In the data rows, 128 means zero.
Here is a table of points, one per row:
118 & 115 & 136 & 120 & 147 & 129 & 159 & 136 & 130 & 130 & 154 & 112 & 102 & 168 & 124 & 122 & 132 & 168 & 165 & 107 & 101 & 142 & 121 & 143 \\
144 & 132 & 133 & 113 & 145 & 127 & 122 & 079 & 111 & 132 & 159 & 098 & 130 & 120 & 131 & 168 & 144 & 123 & 112 & 133 & 148 & 125 & 159 & 129 \\
140 & 159 & 163 & 126 & 083 & 097 & 133 & 084 & 117 & 147 & 080 & 148 & 073 & 155 & 103 & 092 & 103 & 137 & 150 & 112 & 111 & 105 & 156 & 158 \\
131 & 087 & 097 & 127 & 139 & 092 & 141 & 136 & 154 & 123 & 115 & 178 & 154 & 125 & 127 & 106 & 112 & 139 & 115 & 130 & 130 & 124 & 131 & 126 \\
155 & 153 & 132 & 107 & 165 & 165 & 133 & 110 & 125 & 161 & 160 & 145 & 109 & 093 & 145 & 135 & 172 & 137 & 137 & 113 & 097 & 114 & 090 & 136 \\
125 & 138 & 144 & 115 & 146 & 118 & 132 & 096 & 123 & 110 & 158 & 091 & 125 & 096 & 113 & 129 & 124 & 134 & 126 & 163 & 141 & 110 & 169 & 108 \\
155 & 116 & 148 & 130 & 136 & 152 & 110 & 180 & 152 & 104 & 127 & 148 & 136 & 158 & 125 & 105 & 097 & 143 & 110 & 151 & 152 & 104 & 123 & 185 \\
131 & 141 & 111 & 130 & 119 & 173 & 176 & 146 & 091 & 102 & 128 & 141 & 138 & 136 & 146 & 096 & 140 & 134 & 175 & 134 & 111 & 144 & 151 & 077 \\
140 & 141 & 109 & 121 & 131 & 144 & 116 & 097 & 096 & 150 & 147 & 139 & 141 & 132 & 120 & 164 & 152 & 129 & 129 & 134 & 093 & 113 & 086 & 147 \\
157 & 139 & 125 & 143 & 087 & 154 & 109 & 129 & 092 & 133 & 144 & 109 & 133 & 125 & 149 & 090 & 159 & 120 & 130 & 081 & 152 & 095 & 158 & 143 \\
190 & 124 & 116 & 095 & 125 & 105 & 120 & 152 & 130 & 086 & 094 & 139 & 148 & 133 & 120 & 119 & 170 & 147 & 130 & 129 & 126 & 089 & 147 & 094 \\
108 & 090 & 085 & 127 & 142 & 129 & 144 & 138 & 142 & 136 & 065 & 180 & 105 & 126 & 182 & 170 & 139 & 119 & 142 & 135 & 156 & 087 & 112 & 087 \\
080 & 129 & 134 & 160 & 116 & 101 & 109 & 137 & 163 & 126 & 107 & 098 & 141 & 129 & 126 & 112 & 149 & 159 & 098 & 167 & 142 & 159 & 135 & 102 \\
119 & 177 & 135 & 171 & 130 & 104 & 155 & 150 & 128 & 169 & 127 & 099 & 142 & 111 & 097 & 167 & 093 & 124 & 122 & 109 & 143 & 114 & 135 & 117 \\
132 & 121 & 139 & 110 & 149 & 159 & 091 & 146 & 111 & 090 & 160 & 135 & 120 & 166 & 157 & 120 & 125 & 061 & 106 & 109 & 110 & 160 & 137 & 120 \\
131 & 161 & 090 & 114 & 100 & 132 & 127 & 133 & 118 & 122 & 160 & 134 & 110 & 141 & 081 & 096 & 152 & 108 & 120 & 100 & 151 & 140 & 167 & 167 \\
150 & 128 & 082 & 095 & 063 & 133 & 112 & 092 & 125 & 135 & 121 & 110 & 124 & 069 & 098 & 112 & 071 & 135 & 129 & 070 & 096 & 103 & 133 & 144 \\
082 & 130 & 144 & 156 & 119 & 103 & 107 & 138 & 160 & 135 & 109 & 097 & 142 & 126 & 131 & 102 & 151 & 154 & 100 & 167 & 147 & 158 & 131 & 096 \\
136 & 098 & 124 & 107 & 115 & 144 & 108 & 079 & 169 & 128 & 180 & 141 & 186 & 122 & 121 & 072 & 080 & 144 & 124 & 107 & 150 & 087 & 143 & 135 \\
122 & 127 & 154 & 137 & 110 & 122 & 126 & 137 & 158 & 132 & 109 & 104 & 134 & 115 & 102 & 098 & 144 & 135 & 075 & 161 & 148 & 152 & 134 & 115 \\
160 & 117 & 130 & 082 & 114 & 121 & 104 & 117 & 158 & 086 & 094 & 150 & 201 & 148 & 095 & 101 & 128 & 144 & 138 & 106 & 148 & 065 & 134 & 099 \\
140 & 151 & 092 & 106 & 147 & 156 & 125 & 112 & 094 & 150 & 149 & 157 & 118 & 116 & 130 & 158 & 160 & 153 & 133 & 123 & 086 & 117 & 068 & 153 \\
145 & 126 & 139 & 124 & 135 & 129 & 088 & 127 & 117 & 096 & 138 & 102 & 155 & 162 & 138 & 152 & 154 & 068 & 118 & 131 & 107 & 155 & 117 & 136 \\
115 & 128 & 109 & 163 & 135 & 132 & 117 & 116 & 129 & 128 & 119 & 137 & 129 & 121 & 125 & 146 & 138 & 135 & 124 & 149 & 105 & 148 & 096 & 114 \\
160 & 169 & 150 & 155 & 100 & 117 & 113 & 166 & 145 & 126 & 108 & 142 & 133 & 113 & 139 & 170 & 108 & 128 & 171 & 141 & 168 & 135 & 102 & 176 \\
124 & 183 & 119 & 188 & 136 & 101 & 170 & 140 & 132 & 164 & 127 & 109 & 148 & 132 & 101 & 151 & 091 & 098 & 124 & 111 & 133 & 115 & 135 & 118 \\
117 & 116 & 163 & 134 & 107 & 122 & 125 & 136 & 144 & 155 & 131 & 094 & 146 & 127 & 108 & 093 & 151 & 143 & 069 & 161 & 165 & 153 & 125 & 115 \\
080 & 134 & 146 & 150 & 118 & 104 & 108 & 140 & 166 & 129 & 111 & 095 & 138 & 125 & 127 & 107 & 150 & 155 & 099 & 165 & 145 & 157 & 132 & 096 \\
119 & 113 & 144 & 120 & 136 & 126 & 152 & 136 & 128 & 140 & 145 & 116 & 107 & 171 & 108 & 123 & 124 & 171 & 166 & 112 & 102 & 145 & 135 & 139 \\
113 & 102 & 111 & 117 & 163 & 186 & 154 & 117 & 089 & 121 & 147 & 150 & 063 & 078 & 176 & 118 & 160 & 115 & 113 & 111 & 130 & 132 & 177 & 162 \\
073 & 127 & 152 & 093 & 117 & 097 & 109 & 144 & 094 & 092 & 103 & 126 & 172 & 039 & 147 & 120 & 082 & 058 & 140 & 116 & 120 & 131 & 133 & 159 \\
134 & 154 & 093 & 107 & 156 & 159 & 116 & 125 & 097 & 150 & 152 & 161 & 110 & 109 & 138 & 149 & 160 & 173 & 132 & 125 & 083 & 118 & 076 & 151 \\
120 & 143 & 166 & 140 & 095 & 103 & 136 & 081 & 119 & 115 & 135 & 132 & 076 & 132 & 128 & 106 & 104 & 149 & 115 & 112 & 124 & 103 & 136 & 161 \\
186 & 131 & 144 & 149 & 114 & 093 & 100 & 171 & 090 & 138 & 141 & 147 & 111 & 109 & 156 & 133 & 086 & 113 & 153 & 137 & 182 & 183 & 112 & 090 \\
122 & 123 & 176 & 115 & 061 & 128 & 158 & 148 & 136 & 107 & 147 & 113 & 124 & 123 & 093 & 146 & 131 & 125 & 154 & 136 & 132 & 136 & 141 & 105 \\
109 & 124 & 147 & 080 & 112 & 141 & 188 & 130 & 139 & 139 & 064 & 124 & 111 & 161 & 168 & 158 & 088 & 153 & 123 & 126 & 106 & 151 & 149 & 125 \\
139 & 098 & 095 & 120 & 127 & 100 & 133 & 140 & 164 & 123 & 123 & 181 & 151 & 130 & 123 & 118 & 120 & 136 & 117 & 126 & 132 & 131 & 120 & 152 \\
134 & 106 & 154 & 144 & 164 & 166 & 113 & 145 & 172 & 113 & 141 & 131 & 118 & 134 & 160 & 083 & 091 & 112 & 137 & 139 & 134 & 143 & 084 & 172 \\
128 & 122 & 143 & 107 & 148 & 159 & 085 & 146 & 111 & 095 & 159 & 139 & 122 & 168 & 153 & 124 & 123 & 061 & 110 & 106 & 110 & 162 & 140 & 121 \\
140 & 132 & 136 & 132 & 130 & 128 & 106 & 102 & 128 & 140 & 127 & 110 & 149 & 125 & 110 & 156 & 138 & 101 & 122 & 153 & 106 & 134 & 115 & 119 \\
109 & 094 & 105 & 117 & 161 & 107 & 169 & 107 & 132 & 137 & 133 & 115 & 090 & 134 & 157 & 133 & 143 & 107 & 151 & 124 & 153 & 101 & 112 & 122 \\
105 & 102 & 098 & 129 & 156 & 136 & 159 & 154 & 126 & 150 & 146 & 098 & 109 & 191 & 158 & 128 & 121 & 137 & 178 & 133 & 099 & 115 & 115 & 125 \\
120 & 081 & 091 & 128 & 161 & 110 & 159 & 121 & 111 & 127 & 054 & 148 & 125 & 141 & 094 & 143 & 150 & 097 & 155 & 130 & 156 & 104 & 123 & 110 \\
133 & 109 & 156 & 127 & 158 & 133 & 120 & 106 & 116 & 129 & 146 & 108 & 130 & 125 & 154 & 155 & 140 & 097 & 122 & 126 & 129 & 154 & 183 & 124 \\
113 & 126 & 110 & 160 & 133 & 133 & 119 & 121 & 129 & 130 & 118 & 141 & 126 & 119 & 126 & 146 & 137 & 147 & 117 & 149 & 104 & 144 & 100 & 113 \\
121 & 165 & 134 & 162 & 127 & 117 & 145 & 158 & 124 & 162 & 138 & 101 & 130 & 118 & 077 & 181 & 092 & 143 & 121 & 106 & 142 & 113 & 132 & 119 \\
110 & 133 & 112 & 161 & 138 & 131 & 117 & 118 & 130 & 124 & 117 & 140 & 128 & 121 & 127 & 143 & 135 & 149 & 118 & 150 & 110 & 146 & 105 & 110 \\
These points spread out most along one direction. Where along it does each point below lie, from 0 to 99? 50 is the average, and the first point above lies past it. One standard deviation of the points above along it is 16.
186 & 131 & 144 & 149 & 114 & 093 & 100 & 171 & 090 & 138 & 141 & 147 & 111 & 109 & 156 & 133 & 086 & 113 & 153 & 137 & 182 & 183 & 112 & 090 \\ : 42
110 & 133 & 112 & 161 & 138 & 131 & 117 & 118 & 130 & 124 & 117 & 140 & 128 & 121 & 127 & 143 & 135 & 149 & 118 & 150 & 110 & 146 & 105 & 110 \\ : 48
134 & 106 & 154 & 144 & 164 & 166 & 113 & 145 & 172 & 113 & 141 & 131 & 118 & 134 & 160 & 083 & 091 & 112 & 137 & 139 & 134 & 143 & 084 & 172 \\ : 54
124 & 183 & 119 & 188 & 136 & 101 & 170 & 140 & 132 & 164 & 127 & 109 & 148 & 132 & 101 & 151 & 091 & 098 & 124 & 111 & 133 & 115 & 135 & 118 \\ : 37
144 & 132 & 133 & 113 & 145 & 127 & 122 & 079 & 111 & 132 & 159 & 098 & 130 & 120 & 131 & 168 & 144 & 123 & 112 & 133 & 148 & 125 & 159 & 129 \\ : 54
120 & 081 & 091 & 128 & 161 & 110 & 159 & 121 & 111 & 127 & 054 & 148 & 125 & 141 & 094 & 143 & 150 & 097 & 155 & 130 & 156 & 104 & 123 & 110 \\ : 53
140 & 141 & 109 & 121 & 131 & 144 & 116 & 097 & 096 & 150 & 147 & 139 & 141 & 132 & 120 & 164 & 152 & 129 & 129 & 134 & 093 & 113 & 086 & 147 \\ : 71
134 & 154 & 093 & 107 & 156 & 159 & 116 & 125 & 097 & 150 & 152 & 161 & 110 & 109 & 138 & 149 & 160 & 173 & 132 & 125 & 083 & 118 & 076 & 151 \\ : 84
132 & 121 & 139 & 110 & 149 & 159 & 091 & 146 & 111 & 090 & 160 & 135 & 120 & 166 & 157 & 120 & 125 & 061 & 106 & 109 & 110 & 160 & 137 & 120 \\ : 63
115 & 128 & 109 & 163 & 135 & 132 & 117 & 116 & 129 & 128 & 119 & 137 & 129 & 121 & 125 & 146 & 138 & 135 & 124 & 149 & 105 & 148 & 096 & 114 \\ : 51
133 & 109 & 156 & 127 & 158 & 133 & 120 & 106 & 116 & 129 & 146 & 108 & 130 & 125 & 154 & 155 & 140 & 097 & 122 & 126 & 129 & 154 & 183 & 124 \\ : 53
